One turning vector, and how many steps it has turned:
The counts run from 0 to 191.
[-15   4 -23 -35 -15  30  12  21  16 -12  15 -34   5   1  19  -3  -5   6
 -14  -5  -7   4 -24   8  16 -16  -1  20  22   6  17 -11 -32  13  15   4
  13  16   4   3  -3  -4  19  -3  34  10 -18  -3  12 -32  33 -13 -21 -18
 -16   4   7  -9 -23  26   1  21  -5  -5  21 -12 -35   8  12  16  25  24
 -10  -5] -> 91
[-25  -2 -22 -29  -5  18  18  22 -17 -27   1 -10   6  -3  22 -11  -9  13
  16   5  15 -15 -10   5  26 -27   7  -2   5  12  12  -5 -26   5   3 -12
  17  17   3  18  10  11  14   2  38  15  11   1  15 -22  36 -18 -15  -1
  -5  -2  29  -6 -42  14   4  27   5   4  12 -15 -28  17  14  12  31  16
 -22  -6] -> 89
[-14  49 -15 -11 -18  -3  32 -16 -24  25  -9 -28  17  26  19   0  13  12
   0  -2  10   1 -18  -5  13 -15  -5  10  -5   3  -6  17  -2 -13   3  -9
  33  28 -13  19  25  22 -15   5   6   2  -2  -7 -11 -25  18  -9  -7  -9
  12  16   5  11 -34 -10  10 -21   6 -21  -4 -22 -24  34   7  35  17  18
 -14   2] -> 32
[-25 -11 -26 -27  -5  16  20  21 -25 -22   7 -15  18 -14   8 -14 -30  17
  20   6  17 -19 -18  11  31 -33   6 -13  -7  14   8  -4 -22   0  -3 -10
  18  12   6  14  -1  10  11   7  25  18  14   9  11 -16  35  -6   0  -2
  -1  -2  30  -2 -38   7  10  25   9   1   7 -20 -20   9   5   1  21  16
 -26  -5] -> 88
[-39  23 -42 -38 -14  14  22  10  -5   3   6 -28  32 -15   4   1   0  45
   9  -5  14   5   3   6  42 -17  -2  12 -16  17 -18   7 -13  20  15  -4
  36  13  -6  13  17 -28   8  21  -5   4  -6   4 -15 -12  19  -7 -25  -9
 -12  25  -9  -2  -9   0   9  -1  15 -19   8 -13 -11   8 -12   3  -1  27
   2  -1] -> 158
[-25  49 -29 -11 -19  -9  28   5 -25  15   3 -37  14   4  34 -15  18  33
  -9   7  25  -6   2  12  38  -7   5   9  13  16 -11  18  -8  -6  11  -8
  28  26  -3  22  11  15  10  14   7   7   4   3 -13  -5  15   5 -17 -16
  12  10  -7  22  -2 -12  19 -12  19 -11  -9 -14 -19  14  12  17   5   2
 -16  -1] -> 146
[-12  23 -13 -21 -10  19   9  15 -18  21  12 -41  17  -1  14   6  11  12
  -4  -5   0   6 -19  12  32 -18   8  29   9   8  10  15  -9  -3  14   6
  37  25   7  13 -18   7  23  -5  18 -10  -8   2   7 -10  19  -9 -32 -24
  22 -18  24 -16 -21   2   8   4  10 -24  -1 -22 -30  -5  33  13  13  17
 -15   1] -> 118
[-26  16 -29  -1   5  25  16   4 -27   3   3  -8   5  13  39   0 -29  13
  -3   0  13  -6  -3   5  33 -10  -7   9   3   9   3  43 -22  23  -5 -22
   9  36  18  19  13   3 -22   8  38  -5  10 -17  11 -45  13  -2 -13 -10
   8 -10  24  -1 -34   4   6  -4  -3   1  17  -3 -34   9   5  14   7  24
 -12  -1] -> 51
[-33  19 -16   5  -5  -9  18  19  -4  27  -8 -43  23 -13  -4  -8 -16  12
  -4   1  -8   2 -43  16   1 -21  -8  -3  19   8  10  -6 -26 -12   4   5
  21  21 -10  17  -1  10  18  -4  19  17   4  15  -6  -2  16  -5 -13 -23
  19   5  -8   6 -36 -10  21  -2   9 -30  13 -27 -24   5  16  17  28  -5
 -26 -13] -> 106
[-22   6 -44 -22 -11  18  16  17   5 -22   3 -16  -1 -21   7   9  -5  -1
  12  -7  12  -1 -11   5   5  -1 -20  -6 -10   3   1   4 -27   7 -11  -7
  17  10 -27   1   8   5   7 -17  32   7 -35  29   8 -26  31  -9 -11 -20
   2  12  20  -7 -38   5   2  30  19 -15 -12 -11 -18  27   2  38  18  20
  -9  -8] -> 1
[  4  21 -54 -12  -6  24   7   2   0  -6  29 -16  19   3  17  17  -7   5
 -15 -16  10   2   4   1  23  15  -7  15   7   9  -7  10 -15  17   3 -26
   9  28 -17 -13  15   8   7 -10  23 -14 -31  11   8 -37  32   4 -28 -32
  10  -2   5 -14 -29   6  -7  -6  -4 -15 -11 -15 -33  22  -7  20   5  21
   3   6] -> 27
[ -3  31 -47  -9 -13  -9  20   2   0  27  22 -36  17   5  43 -22 -18  10
 -20   4   6  -1   2   8  31  -5  17  12  18   8  -5  17  -9 -17  -5 -20
  23  10 -10  -3   1  23 -12   8  11   8   4  -4 -16 -27   5  14 -16 -28
  24  -3 -12  23 -11 -17  24  -3  19 -20 -11 -22 -24   6  11   2   3  13
 -23 -14] -> 35
[-12   9 -28 -33  -3  30  14  21  18   6  20 -40  13 -10   6  -5 -13  17
 -17 -14 -14  12 -25   6  22 -13   4  26  18   8   6  -9 -25  22  15   3
  11  21   8  -4  -9  -8  23   3  22  14 -19   0   6 -19  24  -9 -24 -25
 -13   5   0  -8 -25  22  12   8  -9  -8  26 -15 -39   1   8   8  16  23
  -3  -8] -> 92
[-25  34 -42 -33 -22  20  26  -1  -3   0  -2 -16  26  -5   9 -12   0  39
  10  -3  16  -1  -5 -11  35 -16   1  12 -13  22 -26   7  -2  27  12  -1
  26  20  -6  20  21 -22  -7  22   0   6 -11   6 -15 -11  17  -9 -13   3
 -12  20  -4   2 -13  -2  14  -4  17 -11   5   7 -18  14 -15  19   6  30
   6  -6] -> 159
[-31   8 -15 -14  -1   1  21  15 -29   3   2 -21   7  11  29 -23 -13  19
   9  12  23  -6 -18   1  12 -13   1  -9  18   8  17  19 -38  13  10 -23
   3  30  16  28 -11   9  17   6  38  15   2  -8   8 -30  22  13   0 -21
  12   7  27   1 -31  -2  17   6  18   2  11   8 -41  15  24  20   9  -1
 -20 -10] -> 191
[-18  18 -19 -11  -3   6  14   4 -11  20   0 -38  25  -7 -11   0  -8  19
   6   2   5  10 -29   7  26 -13  -6  13  -3  18  10  10 -14   1  18  -2
  17  36 -24  12   4 -11  16   0  14   5 -15  19   6  -4  18  -2  -7 -18
  16   6  24 -31 -38   1  15  17  24 -28   9 -25 -29   7  21  25  23  17
 -24 -10] -> 4
[-18   3 -49  -6   4  16   8  12  -1  12  -8  -4  24 -14  24  -5 -22  18
  -1 -13  11  -2   0   6   2 -18  12   9  -6  13  -3  21 -22  15  -5 -19
  18  19 -14 -11  31   6  -8   0  40  -2  19 -12   0 -33  33   3  -2  -2
  20 -19   2  -5 -31  -7  -9   2   5 -25   5 -50 -19   7   5   5  18  17
 -18  -4] -> 24
[-52  -4 -43  12  -5  10   5  16 -18  -1  -8 -13  17  -8  15 -10 -37  20
  11   0  34  -1   5  23  18 -15 -15 -13   4  22   4  21 -33  18  -7 -22
   1  27  -7  13  20  -7  -9  -1  18  10  10  25  -4 -30  12   7 -15 -16
  15   5 -15  -4 -20 -14  22  -2   0 -15   6  -6  -9   5 -11  15   8   5
 -20 -13] -> 152
[-22  -7 -29 -25   3  25  23  21 -23 -17  12 -20  17 -18  -2 -24 -46  18
  13  -2  15 -14 -22   7  31 -34   2 -21  -7  16   6 -14 -15 -10  -9 -13
  19  14   0   8  -6   5   5   9  14  18   7  21   2 -11  22  -2   7 -12
  -2   2  20  -5 -35  -3  25  22   9  -2  -2 -17 -11   2  -4  -5  22  19
 -25 -11] -> 87
[-30  32  -8  -5   7   7  37   5 -14  -3 -10 -25  25 -27  -1   5 -22  25
   3 -16  11   7 -17   9  29 -19 -28  -8 -18  -2  -6   3 -20  12   1  -9
  10  27  -8  17  33 -21   7  15  18   9  10 -16 -13 -18   6  -5  -2 -12
  -4  13  -5   1 -48  10   1 -15  -6 -11  16 -29 -12   6  -7  13  15  20
  -4   4] -> 69
[-34  19 -22   2  13  11  40  13 -12  -2  -7 -34  22 -34  -5  13 -26  22
  -4 -12   1   9 -25  17  17 -12 -32  -7 -10   8  -5   3 -25  13  -5  -9
  21  12  -7  15  23 -23   4   7  16  10  -4 -13 -10 -22  -3  -8 -11 -26
  -3  13 -10 -10 -56   4   4 -13  -3 -17  17 -28 -14   2  -8  10  14  17
  -2  -2] -> 68
[-28  38 -39 -26   7  -8  30   9 -10 -10   8 -32  21  -1  20   2  11  30
  15  -6  17  -7  15  10  53  -1  -8  -4  -3  15  -7  12 -20 -18   6 -15
  37  10   1  27  42  -8  12  18   3  -4   3   0  -2 -21  26 -19 -25 -11
   7   9  -1  -1 -26   2  -4  -3   8 -15  -9 -13  -5  -7  -2   7  14  15
 -16  10] -> 44
[-27   6 -29   1  15   9  38  18   8 -16   5 -33  10 -29   2   7 -39  13
 -12  -7  -9   2 -30  19  16   0 -34  -8   2   6  -1   2 -27  13 -11  -7
   8   4   3   6  13 -21   3   5  19   7 -17 -11  -2 -24  -2  -9 -24 -36
  -4  13 -11 -11 -51   8   9 -12   1 -15   6 -19 -19   0  -9   9  20  24
  -2  -3] -> 67
[-19  26 -60  -7  -7  -9  16   7  -4  16  18 -26  19 -13  38 -16 -25   9
 -22   5  10   2   1  13  24   3  10   0  14  11  -5  20 -22  -4 -18 -28
  24   7  -4  -3   1  24 -11   8  10  13   7  -3 -15 -24   4  18 -22 -27
  23  -3 -13  24 -11 -18  18  -4  22 -17  -9 -15 -27  10  19   2   2  11
 -18 -15] -> 36
[-29  16 -10 -35   5   3  36  28   4  -7   7 -29  19 -26  17 -15  17  19
   4 -24  20  -1  -7  -2  19 -18 -15 -27  16   0  -5  -3 -36   9  -6 -13
  27   9  11   3   5  -3  18  10  21  18 -14   3 -16 -34  25  -8  -8 -15
  -9  23 -15  42 -27  -3   6  -7   1   0  -1   6 -11  -2  -2   7   6  -4
   5  -8] -> 83
[-20  22 -48 -31 -16  29  28  -4  19  10  14 -33  21   3  18 -12 -18  13
  -8 -18  -2  -2  -5  -3  41 -13   3  19 -16  19  -8  20 -10  -1  -5  -3
  32  -1  -6   3  12 -16 -28  13  -5   8 -11  10 -12 -38   7 -20 -21 -11
  -7   8  -7   8  -7  -2  17  13  20 -11  -6   0 -11  10  -7  10   9  36
  -3 -10] -> 47
[ -9  32  -4 -21  21   8  29  11 -17   4  12 -23  25 -39   5 -11  -3  33
  -6 -12  21  10  -5  13  44  -9  -2   5  -9   2  -7  16 -22  11  10  -8
  16  29 -12  15   4 -18  18  18  29  -3 -15 -11  -7 -19  10  16   3 -22
   7   9  14  -1 -33  15   4  -5  17 -16   3 -35 -12  -3  12   9   1  15
  -9   5] -> 183
[-30  17 -61   2  -6 -18  10  11  -3   5  10 -21  11  -7  37   5 -17   2
  -1   0  15  -3   4   7  14  11  -1 -15   9  13  -7  17 -33  16 -25 -27
  18   4   1   1   8  23  -4  10  18   9   9  -2 -13 -33  11  17 -30 -13
  26  -2  -8  24 -15 -29   8  -3  22 -17  -8  -5 -24  20  11  10   0   7
  -9 -20] -> 37
[ -1   9 -25 -16 -17  16  -2  21 -30  -5  27 -20  35 -28  12  -9  -6  10
 -13 -18  24  -1 -18  10  22 -18  22  -1   2  -1   4 -18 -20   8   7 -21
  25  25 -24  -5 -15  33  20   2  24   9   2   9 -13 -20  32  28 -10 -17
   7  -2  17  24 -28   2  16   5   3  -6  -4 -35 -32  33  13   8   1   5
 -16   1] -> 100
[  4  21 -56  -7  -3  19   8   9 -11  -4  28 -22  19  -2   0  22  -9  11
 -16 -16   0   0  -7  10  20   9 -10  19   4   9 -15  10 -10  15  -5 -22
  17  23 -11  -6   9   3   4  -9  13 -13 -32   7   6 -30  18   3 -35 -34
  10   0   7 -21 -39   0   3 -17   5 -21 -17 -13 -33  18   0  19   2  31
   4  10] -> 28
[-25   8 -52 -24  -3   8  13  13   9 -27   8  -6   7 -34  16   8  -4   2
  12 -10  20  -3  -2   5  12   2  -8 -16 -16   2 -12  -3 -34  17 -13 -18
  16   8 -18  -1  18  12  18 -10  32   0 -23  25   4 -17  38  -4 -10 -13
  10   4  20   3 -34   2  -4  22  24 -10 -16 -10 -16  24   4  28  12  13
  -6  -8] -> 0
[ -5  22 -19 -15 -17  29   9  11 -20   8  12 -40   9   5  12  -1   5   6
   2  -7  11  -5 -18   9  40 -16  -4  18   6   8   9  15 -10  -7   9   9
  24  37  -1  16 -12  11  19 -10  18 -11 -20  13  17 -13  24 -15 -28 -23
  20 -17  30 -22 -29  10  16  11   1 -17  -7 -13 -28   7  23  25  19  20
 -22   4] -> 117
[-17  27 -10   9 -21  22   8  -6 -35  15   2 -44  26   5   5   4  -2  13
  -8  -7  14   2 -20  18  13  -8 -23  13  -7   6   4  15  -4  -5   7  -1
  33  32 -18   9   7   0  -6  -8   1  -8 -21   8  -6 -32   3   0 -33 -39
  11   3   1 -13 -35  -8  20 -23   9 -20  -5 -20  -8  28   1  36  10   8
 -15   5] -> 143
[-14  17 -11 -16   1  31   6  15 -22   2  13 -26  12  12  37   0  -7  11
 -21 -19  11   0  -4  11  25  -1  -8  22  17   2  10  31 -30  14   2 -20
  24  22  18  -1   2  -6  -5   5  25  -8  -5 -31   1 -61   7   8 -34 -35
  -2 -11   0  -5 -35   8  -5 -23 -15  -4   5  -6 -22  14   5  12  -1  18
  -2   1] -> 53
[-18  20 -28 -11   0  16  11  24 -26   7  23 -34  42   2   1  11  -3  29
 -17 -24   6   9  -7  11  26  -9   0   3   8  -5  -3   8 -20  20  11 -29
  27  28  11   1  -5  -9   8  15   2  -2 -11 -17 -13 -43   6  22 -31 -32
  -1  12 -13   5 -21  -4   5 -36  -4 -10   8   1 -20  12  -3   2  -9  11
   6   3] -> 55
[ -7  10 -40 -23   0  22  19  23  26  -8  12 -27   9 -54  18 -11 -10  -3
  -6 -27  18   2  -5  15  32  -1  -5  -1  -6   7 -15   2 -30  -2 -24  -9
  26   3 -11 -14   2  11  11  -9  31   0 -21  24  -8 -20  23 -11 -12 -23
  16 -10   1  13 -29   5   8  16   6 -18 -21 -24  -9  -3   4   7  12   8
  -4  -9] -> 111
[-28  24 -38  -8 -15  14  37   2  11  12 -22 -11   9  -8  30 -14   0  23
  14  11   1 -10 -20  -1   3 -25  -9  19   2  25 -17  12  -6   0 -10  13
  29  19   0  18  34  11 -12  -1  22   4  11   6  -1  -5  30 -29  -8  -7
   8  -2  -9   5 -20  -3   7  -9   3 -23   1 -37 -19  14  -6  18  26  14
 -13  -3] -> 134
[-16  19 -40 -15 -24  -2  10  20 -22 -23  23 -21  11 -14  15   4   5  -3
   1  -1  15  -9 -24   7  10  -7  -3 -15  14   8  -7 -22 -25  12  -5 -22
  19  24  -9   6 -12  36  26  -2  24  10 -13  20  -1  -7  33  12 -20 -19
   5   6  20  22 -22  -3  14  16   9   4  -9  -4 -41  42  11  28  11   6
  -3  -6] -> 102
[-15  34  -6 -32   9   3  34   8 -15  -7  13 -18  25 -34  23  -7  12  27
   3 -17  27   8   0   2  49  -9  -9  -6 -21  -4 -13  17 -21  12   4  -9
  19  21  -7  16   2  -8  16  21  28   3 -15 -15 -14 -20  13  12   7 -13
   3  11  24  10 -33   3   2   4  22 -11  -4 -19 -14   5  10   9  -7  12
   0   5] -> 184
